Here are some points, one per row:
 0.01  1.40 -1.63 -0.59 -1.17  0.32 -0.23 -0.43  1.63  1.06  1.10  0.25  0.04  0.52 -1.39 -0.25  1.20  0.70 -0.41  0.25  0.92 -0.18  0.33  0.73
 0.04  0.65  0.03  0.84 -0.09 -1.13 -1.99  0.78  0.94 -1.15  1.68 -0.25 -0.81  0.83 -0.61  0.61 -1.86 -2.99  0.98 -1.00 -0.87 -0.28  0.43 -0.88
-1.38  0.07 -0.46 -1.26 -0.82  0.64 -1.03  2.11  0.31  0.38 -0.60  0.44  0.10 -0.21 -1.09 -0.75 -0.55  0.43  1.20 -1.14 -0.41 -1.27  0.44  0.46
 1.10 -0.68 -0.99  0.87  0.26 -1.52 -1.24 -1.57  0.04  0.84 -0.86  0.56  0.31  0.66 -0.34 -1.79 -2.51  1.21 -0.18 -0.41 -0.95 -0.04 -0.51  0.52
 1.83  0.68  1.51  0.39  0.51 -0.42  1.82  0.08  1.10 -0.57  1.84  1.46 -0.09 -0.90 -0.57  1.22 -1.23 -1.77  1.36 -0.05  1.32 -0.63 -0.66 -2.04
 0.39  0.42  2.99  1.12  0.33 -0.23 -0.32  0.95 -1.36  0.75  1.65 -0.48  0.38  1.10  0.14 -0.52  0.45 -0.77  1.53 -1.20 -0.69 -0.53 -0.05 -0.26
-0.55  0.43  0.55 -0.07  0.78  0.21  1.57  1.60 -0.47  0.04  1.07 -0.01 -0.12  0.51  0.48  0.67  0.29 -0.06 -0.52 -0.63 -1.86  0.77 -0.54  1.19
 0.12  1.61  2.20 -1.03 -0.24  0.40 -0.36 -0.27 -0.46  0.61 -0.36 -1.07 -0.13 -1.58 -0.98 -0.59 -0.17 -1.14  0.68  1.28 -0.72 -2.20  1.15  1.54
 0.28 -1.32  0.16  1.29  1.84  0.53  0.71  0.46  1.62  0.51 -0.12  0.66  0.34 -0.34 -0.23 -1.66  1.13  0.51  0.88 -0.13  0.15 -0.13  0.91  0.05
-0.86 -0.81  0.56 -0.66 -0.47  0.58  1.18 -0.59 -0.34 -1.06 -1.15 -0.28  1.06  1.39 -0.72  1.02 -0.29  2.21 -0.27 -0.02 -0.15 -1.58 -1.43 -2.04
 0.00  0.96 -0.84 -0.25 -0.26 -0.87 -0.43  0.69 -0.44  1.22 -0.79 -0.37 -0.98  0.70 -0.21 -0.48  0.92  0.77  0.95 -0.21 -1.32  1.67  0.11 -2.63
 0.91 -2.18 -1.44 -0.82  0.37  0.51 -1.57 -0.14 -0.90  0.51  2.40 -1.15  0.82  2.22 -0.53 -1.13  0.58  0.39  0.88  0.69  0.22 -0.47 -0.28  0.43
 0.48  1.67 -0.02  2.17  0.31  1.05  0.35  0.75  1.82 -0.72 -0.85  0.30  0.52  0.83  1.65  0.54 -0.80 -0.09  1.75 -0.04  0.65  0.15 -0.82  1.61
-2.28  1.44 -1.28  0.78  0.16 -0.04 -0.27  0.32 -0.26  0.64  0.23 -0.30  0.48 -0.87 -1.26 -0.40  0.04  0.01  0.15 -0.48 -1.74  0.22 -1.25  1.26
-1.53  0.10  0.43  0.33 -0.62 -0.21 -0.62  0.25 -0.50  1.83  0.36 -0.01 -0.46  1.38 -0.69  2.26  0.82  0.19  0.17  0.96  0.52 -0.07  0.12 -2.12
 0.57 -1.00 -1.51 -0.18  0.21 -1.95  0.58 -1.04  0.21  0.44 -0.67  1.27  0.20  0.02  1.41 -0.09  1.26 -0.10 -0.28 -0.22 -0.69 -0.43  1.67 -0.60
-0.23  1.55 -1.49  0.09 -1.59 -1.06  0.36 -0.82 -0.66 -0.02 -1.09 -0.22  0.38  0.07  0.41 -0.08 -0.79 -1.54 -0.95  0.85  1.49 -0.52 -0.99 -1.24
 2.34 -0.11 -0.93 -0.58  0.75  0.23  0.82  1.50 -0.63 -3.70  0.27  1.49 -1.19  1.39  0.12 -1.03  0.50 -0.89 -0.50 -1.16 -0.15 -2.42 -0.52 -0.99
-0.86 -0.53  0.21  0.49 -0.22  0.49 -1.18 -0.30 -1.39  0.84 -1.26  0.97 -0.33  0.00 -0.58  0.47  1.75 -0.72  0.34  0.05  1.45 -2.14 -0.06  1.39
 0.39 -0.77 -0.08 -1.64  0.90 -0.40 -0.93 -0.33  1.10  0.20 -1.93  2.24 -0.39  0.35 -0.83  0.67 -1.07 -0.32 -0.53  1.75 -0.64  1.53 -0.13  0.03
 1.77 -0.04  1.33 -0.01  1.17 -0.80 -1.82  0.07 -1.17  0.52 -0.76 -1.06 -0.07 -1.38 -0.01  1.24 -0.02  0.97 -0.69  0.49  0.30 -0.02  0.34 -1.41
 0.88 -0.20 -1.34 -0.21  1.07  0.30 -0.42 -0.88  0.53  0.22  0.69  0.33  0.11  0.25 -0.27  1.65  1.99  0.01  2.08 -0.38 -1.17  1.40 -0.27  0.13
-0.97 -1.05 -0.03  0.18 -0.43 -0.09 -0.29  0.35  1.06 -0.14 -1.48 -1.37 -0.13 -1.26  0.02 -1.68  1.41 -0.36  1.58 -0.26 -0.28 -0.33 -0.12 -0.74
-0.05 -0.11 -0.03  1.00  1.45  1.40 -1.54  0.55  0.20 -0.41  0.77  0.04 -2.01  0.73  0.66  0.89 -0.36 -1.07 -2.97  1.15 -0.35  0.02  0.77  0.78
-0.43  1.30  0.25 -0.42 -0.08 -0.50 -0.38 -2.71 -0.61 -2.44  0.42 -1.55 -0.20 -0.64  0.33  0.60  0.21  1.12 -0.68 -2.00  1.68 -0.13  0.24 -0.53
-0.39 -0.07 -1.18 -0.01  2.03  1.06  1.58 -0.08 -0.36  0.36 -0.16  0.95  0.00 -1.69 -1.34  1.71  0.30  1.52 -0.38  0.30  0.02 -1.55  0.59  0.73
 0.86  1.35  0.52 -0.49 -0.65 -0.38 -0.14 -0.87 -0.43 -0.15 -0.65 -0.99 -0.69  0.41  1.32 -1.38  2.11 -0.15 -0.31  0.82 -1.89 -0.21  0.30 -0.25
 0.50 -1.40 -1.60 -0.08 -1.35  0.92  0.12  1.17  0.95  0.23  0.28 -1.17  0.38 -1.87  2.14  0.92  0.46 -0.71  1.53  2.43  0.84 -0.74 -0.66 -0.99
 1.11 -1.01  0.58  1.06 -1.94  1.98 -0.36  2.15  0.43 -0.66 -0.40  0.06  0.69 -0.70 -1.12 -0.34 -0.84  0.82 -2.30 -1.54 -0.14  0.22  2.22 -0.29
-1.36 -0.44 -0.62  0.67 -0.08 -2.42  0.98 -1.17  1.91  0.07 -0.53 -1.41  0.08  0.89 -1.69  0.53 -0.26 -1.01 -1.21  0.20  0.80 -1.35  1.75  0.45
-0.02  0.37 -0.44 -0.82  0.86 -0.01 -0.47 -0.28 -0.35  0.25 -0.90  0.52  1.06  1.03 -0.32 -1.38 -0.78 -0.57  0.14 -0.64  1.71  0.63 -0.78 -0.74
 0.76 -0.13  0.55  1.68 -0.77 -0.61  1.82  1.51 -1.98 -0.76 -0.58  0.65  0.21  0.67 -0.55  0.26 -1.16 -0.02  0.89  1.06 -0.33  0.30 -0.54  1.74
 0.84  1.48 -0.89 -0.80  0.90  0.21 -0.08  0.86  0.08  0.98 -0.10 -1.34  0.62 -0.64 -0.09  0.26 -1.10  0.57 -1.14 -1.98 -0.06 -0.40  0.09 -0.23
 0.65 -1.26  0.24 -1.04 -1.21  1.15 -0.31  0.90  0.23 -1.80  0.73  0.08  0.78 -1.63 -1.42  0.24  0.57 -0.98  0.43 -0.19 -0.78  2.10 -0.01  0.16
-0.65  0.31  1.13 -0.25 -0.57  1.09  0.26 -0.17  0.36  1.23 -0.37  0.50 -1.22  2.30  1.05  0.74  0.44  0.38 -0.53 -1.03  1.31  0.93 -0.77 -0.22
-1.81 -1.53 -0.51 -0.78 -0.43  0.24  0.90 -0.58 -2.24 -0.43 -1.09  0.44 -2.68 -0.13  0.40 -0.17 -0.84 -0.88  1.87  0.19  1.11  1.30  3.39 -0.01
 0.44  1.07 -0.90 -1.36  0.98 -0.18  1.64  0.73 -0.07 -0.13 -0.21 -0.61 -1.38  0.82 -0.10 -0.41 -0.31  0.87  0.02 -0.58  0.33  0.38  0.62  1.05
-0.98 -0.45  1.85  0.32  1.37  0.12  1.53 -0.97  1.74 -1.13  0.59 -0.73 -0.96  0.20 -0.11 -0.74 -1.12  0.19 -0.01  0.62 -3.00 -0.71 -1.02 -0.29
-0.82 -0.65  1.33  1.06 -0.24 -0.22 -1.55  0.74  1.33 -1.34  0.09  1.28 -1.75 -0.19  0.48 -0.97  0.29  1.55  0.49 -1.17  0.89 -0.79 -1.70  0.40
 0.49 -1.62  0.55 -0.29  0.45 -0.36 -0.82 -0.78 -1.31 -0.05 -0.14  1.30 -0.05 -1.91 -0.11 -0.44  0.23 -0.55 -0.01  0.21 -0.24 -0.11 -0.79  0.55
-1.53 -0.91 -0.85 -1.08 -1.62  0.35  0.79 -0.01 -0.96  0.57 -0.45  0.14 -0.09 -0.82  0.91  1.66 -0.53 -1.99 -0.79 -1.18 -1.70 -0.56 -1.99  1.33
 1.20  0.63  0.53 -2.27 -0.46  1.08  0.02 -0.55  1.02  1.11  0.18 -0.23 -0.91  0.25  1.74 -1.82 -0.24 -0.22  0.37  1.30  0.51 -0.10  0.05  1.17
-1.66 -0.50  0.26  0.22 -0.59  0.82 -0.76 -1.68 -0.34 -0.96  1.26  1.12 -0.17 -1.68  0.58 -0.58  0.79  0.12 -0.09 -0.35  0.46  1.54 -0.56  0.64
 1.04 -0.93 -0.70 -0.36  0.36  1.09 -1.03 -1.29 -0.66  0.29  0.72 -0.73  0.13  0.57  1.57  1.21 -1.40  1.72 -0.13 -0.50 -1.00 -0.99  0.15 -0.09
 1.53  0.69 -0.34  0.58 -0.51  0.14  0.48 -1.97 -0.14 -0.03 -1.71 -2.04  0.56 -0.03  0.12  1.25  0.13 -0.57  0.97 -1.30  0.57  1.71 -0.76  0.71
-0.57  0.16 -0.03  0.80  1.73  1.28 -0.91  1.55  0.89 -0.45 -1.80 -1.84  0.37 -0.50  0.25  0.44  0.46 -1.37 -0.12  0.66  0.25  0.47  0.08  0.01
-1.50  1.88  0.86 -0.91 -0.45 -1.36 -1.03 -0.52  1.46 -1.73  0.93  1.32  1.66 -0.32  0.92  1.59  0.08  1.67 -0.02  0.12  0.01 -0.23  2.14  0.16
-0.39 -0.33  0.56  0.11  0.67 -1.56 -0.37  0.32 -0.66 -0.04 -0.66  1.27  3.56  1.27  2.23 -0.09  0.84 -0.71 -1.15  0.22 -0.52  0.20  1.05 -0.21
-0.49  1.44 -0.47  2.32 -1.34  2.82  1.06 -1.62 -0.10  1.24 -0.14  1.61  0.05 -0.72 -0.18 -1.04 -0.77 -0.18 -0.84  0.46 -1.43  0.35  0.65 -1.88
 1.18 -0.27  0.13  1.53 -2.67 -0.30  0.17 -0.32 -0.03 -0.01  1.05 -0.83  0.42  0.87 -1.01  1.01 -0.54  1.92  0.16  1.22 -0.20 -0.18  0.91  2.20
-1.27 -1.13  0.49 -1.45 -0.36 -1.25  0.72  1.06  0.47 -0.20  0.42 -0.73  0.92  0.37  1.80 -0.41 -1.84  1.39 -0.88  0.50  0.72  1.18 -0.08 -0.26
 1.48  0.10  0.62 -2.23 -0.09 -0.44  0.61  0.01 -0.13  2.10  0.95  1.05  0.58 -0.61  0.16 -0.30 -0.44  0.35  0.81 -0.54  0.34  0.59  0.43 -0.15
 0.36 -1.49  1.21 -0.22 -0.12  0.33  1.39 -1.43  1.08  0.67  0.03 -1.15  0.65  0.87 -1.09 -0.76  1.12 -1.73 -1.57 -0.55  0.96  0.88 -0.80 -0.19
 1.02 -0.33  0.99  0.88  0.30 -1.48  0.01  0.33 -0.17  1.23 -0.99 -0.16 -0.97 -0.24 -0.23  0.44  0.55  0.60 -0.68 -0.63  0.98  1.02 -0.79  0.76
-1.59 -0.19 -0.78  0.69  2.16  1.34 -0.13  0.24 -2.45 -0.32  1.12  0.01  1.58 -0.70 -0.46 -1.73 -1.40  0.12  0.42  1.41  2.02  0.82  0.18 -0.49
-0.13 -0.14 -1.28  1.69 -0.03 -1.53  1.13  0.81 -0.24  0.89  2.29 -0.18 -1.54 -2.28  0.80 -0.94  0.77  0.58 -1.48 -0.03  0.12 -0.44 -0.72  0.05
-0.27  1.85  0.04 -0.96 -0.44 -1.37 -0.03  0.53 -0.71 -1.42 -0.30 -0.05  0.27  0.36 -1.57 -0.13  1.57  0.60 -1.00  2.37  0.62  1.34 -1.49 -0.47
There is one direction along which these points spread out most. Take the direction at right angles to it along which they spread out most. Then take the direction at right angles to both along which they spread out most. Go by this last direction. Where along it does each point below lie, from 0 to 99? The average is 50, and the first point in the table lies past the average. One standard deviation of the points above along it is 16.
-1.66 -0.50  0.26  0.22 -0.59  0.82 -0.76 -1.68 -0.34 -0.96  1.26  1.12 -0.17 -1.68  0.58 -0.58  0.79  0.12 -0.09 -0.35  0.46  1.54 -0.56  0.64 ~ 58
-1.27 -1.13  0.49 -1.45 -0.36 -1.25  0.72  1.06  0.47 -0.20  0.42 -0.73  0.92  0.37  1.80 -0.41 -1.84  1.39 -0.88  0.50  0.72  1.18 -0.08 -0.26 ~ 43
-0.27  1.85  0.04 -0.96 -0.44 -1.37 -0.03  0.53 -0.71 -1.42 -0.30 -0.05  0.27  0.36 -1.57 -0.13  1.57  0.60 -1.00  2.37  0.62  1.34 -1.49 -0.47 ~ 52
 1.18 -0.27  0.13  1.53 -2.67 -0.30  0.17 -0.32 -0.03 -0.01  1.05 -0.83  0.42  0.87 -1.01  1.01 -0.54  1.92  0.16  1.22 -0.20 -0.18  0.91  2.20 ~ 82
 2.34 -0.11 -0.93 -0.58  0.75  0.23  0.82  1.50 -0.63 -3.70  0.27  1.49 -1.19  1.39  0.12 -1.03  0.50 -0.89 -0.50 -1.16 -0.15 -2.42 -0.52 -0.99 ~ 17
-0.86 -0.81  0.56 -0.66 -0.47  0.58  1.18 -0.59 -0.34 -1.06 -1.15 -0.28  1.06  1.39 -0.72  1.02 -0.29  2.21 -0.27 -0.02 -0.15 -1.58 -1.43 -2.04 ~ 57
-0.97 -1.05 -0.03  0.18 -0.43 -0.09 -0.29  0.35  1.06 -0.14 -1.48 -1.37 -0.13 -1.26  0.02 -1.68  1.41 -0.36  1.58 -0.26 -0.28 -0.33 -0.12 -0.74 ~ 42
 0.44  1.07 -0.90 -1.36  0.98 -0.18  1.64  0.73 -0.07 -0.13 -0.21 -0.61 -1.38  0.82 -0.10 -0.41 -0.31  0.87  0.02 -0.58  0.33  0.38  0.62  1.05 ~ 49
-1.50  1.88  0.86 -0.91 -0.45 -1.36 -1.03 -0.52  1.46 -1.73  0.93  1.32  1.66 -0.32  0.92  1.59  0.08  1.67 -0.02  0.12  0.01 -0.23  2.14  0.16 ~ 72
-0.98 -0.45  1.85  0.32  1.37  0.12  1.53 -0.97  1.74 -1.13  0.59 -0.73 -0.96  0.20 -0.11 -0.74 -1.12  0.19 -0.01  0.62 -3.00 -0.71 -1.02 -0.29 ~ 59
-0.43  1.30  0.25 -0.42 -0.08 -0.50 -0.38 -2.71 -0.61 -2.44  0.42 -1.55 -0.20 -0.64  0.33  0.60  0.21  1.12 -0.68 -2.00  1.68 -0.13  0.24 -0.53 ~ 64
-0.05 -0.11 -0.03  1.00  1.45  1.40 -1.54  0.55  0.20 -0.41  0.77  0.04 -2.01  0.73  0.66  0.89 -0.36 -1.07 -2.97  1.15 -0.35  0.02  0.77  0.78 ~ 62
 1.77 -0.04  1.33 -0.01  1.17 -0.80 -1.82  0.07 -1.17  0.52 -0.76 -1.06 -0.07 -1.38 -0.01  1.24 -0.02  0.97 -0.69  0.49  0.30 -0.02  0.34 -1.41 ~ 38
 1.10 -0.68 -0.99  0.87  0.26 -1.52 -1.24 -1.57  0.04  0.84 -0.86  0.56  0.31  0.66 -0.34 -1.79 -2.51  1.21 -0.18 -0.41 -0.95 -0.04 -0.51  0.52 ~ 46
 1.11 -1.01  0.58  1.06 -1.94  1.98 -0.36  2.15  0.43 -0.66 -0.40  0.06  0.69 -0.70 -1.12 -0.34 -0.84  0.82 -2.30 -1.54 -0.14  0.22  2.22 -0.29 ~ 70
-0.86 -0.53  0.21  0.49 -0.22  0.49 -1.18 -0.30 -1.39  0.84 -1.26  0.97 -0.33  0.00 -0.58  0.47  1.75 -0.72  0.34  0.05  1.45 -2.14 -0.06  1.39 ~ 58
